In the rows, zero is written as 128.
Rotation paths and how fast each direction turns (degrees per step):
Each turn is a multiple of 5 degrees from 10 to 175, or 0.
Each row of a path follows its step; steps can be skipped.
path 1
step 0: [127 122 117 116 145 127 127 132 125 128 125 128 128 132 150 133 132 137
 131 133 128 129 135 123 135 129 140 122 120 128 112 113 115 128 122 129
 133 132 118 127 146 128]
step 1: [127 136 122 127 141 138 125 126 131 123 138 125 134 119 153 125 145 127
 133 126 136 143 119 132 133 131 134 130 131 126 123 112 130 132 124 120
 127 134 124 115 131 136]
step 2: [129 132 125 131 132 136 118 115 115 128 129 125 127 136 141 123 145 129
 131 134 137 123 113 137 126 122 135 116 140 130 127 115 139 128 128 141
 136 135 125 122 117 123]
step 3: [134 133 123 122 131 139 125 124 126 125 124 128 131 139 130 122 131 131
 135 143 135 118 132 125 136 118 138 117 137 133 128 117 115 127 114 141
 139 127 114 124 142 121]
step 4: [134 139 128 119 122 140 119 133 141 120 137 133 126 119 129 131 135 125
 140 134 122 136 127 126 128 122 135 131 136 127 120 102 125 136 112 131
 130 125 120 125 137 134]
step 5: [134 131 137 126 132 138 117 118 134 132 137 129 117 128 130 131 133 136
 132 117 131 134 117 134 132 121 129 130 136 139 120 103 139 131 127 136
 136 125 122 141 115 126]
step 6: [146 133 136 124 132 135 130 120 136 141 129 122 131 143 129 125 126 131
 126 123 145 120 130 117 135 117 129 122 140 144 125 115 120 132 127 134
 127 134 125 130 127 116]
step 7: [140 137 124 119 123 130 119 139 133 134 126 129 127 125 125 122 135 123
 133 125 122 119 123 111 127 112 130 134 145 143 118 117 116 139 125 124
 124 132 132 119 133 136]
step 8: [129 123 125 116 133 139 111 136 132 140 123 124 123 125 121 123 128 143
 127 128 117 140 115 136 129 118 127 142 142 138 121 121 127 132 133 130
 136 125 128 128 119 135]
step 9: [135 115 131 114 140 137 126 123 131 151 121 120 128 137 124 141 121 135
 115 127 130 141 119 123 127 129 131 121 130 133 122 116 117 137 126 132
 128 134 128 126 124 120]
step 10: [136 124 122 124 138 126 129 126 125 135 130 132 134 126 133 138 136 126
 120 116 133 131 112 108 127 130 132 125 133 139 112 127 110 138 124 124
 131 130 132 123 141 139]
step 11: [131 121 123 127 131 130 119 138 123 120 126 121 147 123 135 126 139 137
 122 122 136 137 117 138 126 125 129 133 148 135 113 128 123 130 132 127
 140 132 135 123 125 141]
Speeds:
[127 131 128 125 128 127 127 125 130 131 127 135 131 123 128 129 132 125
 126 130 129 126 130 130 129 129 127 128 127 131 128 127 124 128 128 125
 121 126 128 127 133 127]	115
[124 126 126 124 128 129 129 132 127 131 129 129 131 130 128 129 127 130
 124 125 132 127 132 125 129 122 130 124 126 127 129 128 131 128 125 128
 128 123 127 128 126 123]	115
[127 128 132 127 130 130 135 130 129 126 124 123 131 126 127 125 125 126
 127 127 129 131 131 131 129 128 124 126 127 128 131 124 124 131 126 127
 128 131 124 125 128 128]	130
[128 130 129 127 127 124 127 133 132 126 127 129 125 132 129 124 130 129
 125 128 128 127 128 120 131 134 127 127 129 125 126 129 126 129 124 129
 127 128 126 128 132 130]	110
[132 131 127 125 129 132 127 128 130 129 128 129 124 127 130 133 125 126
 124 127 126 132 130 130 128 128 128 124 121 127 126 129 129 128 126 128
 130 129 126 132 128 132]	80
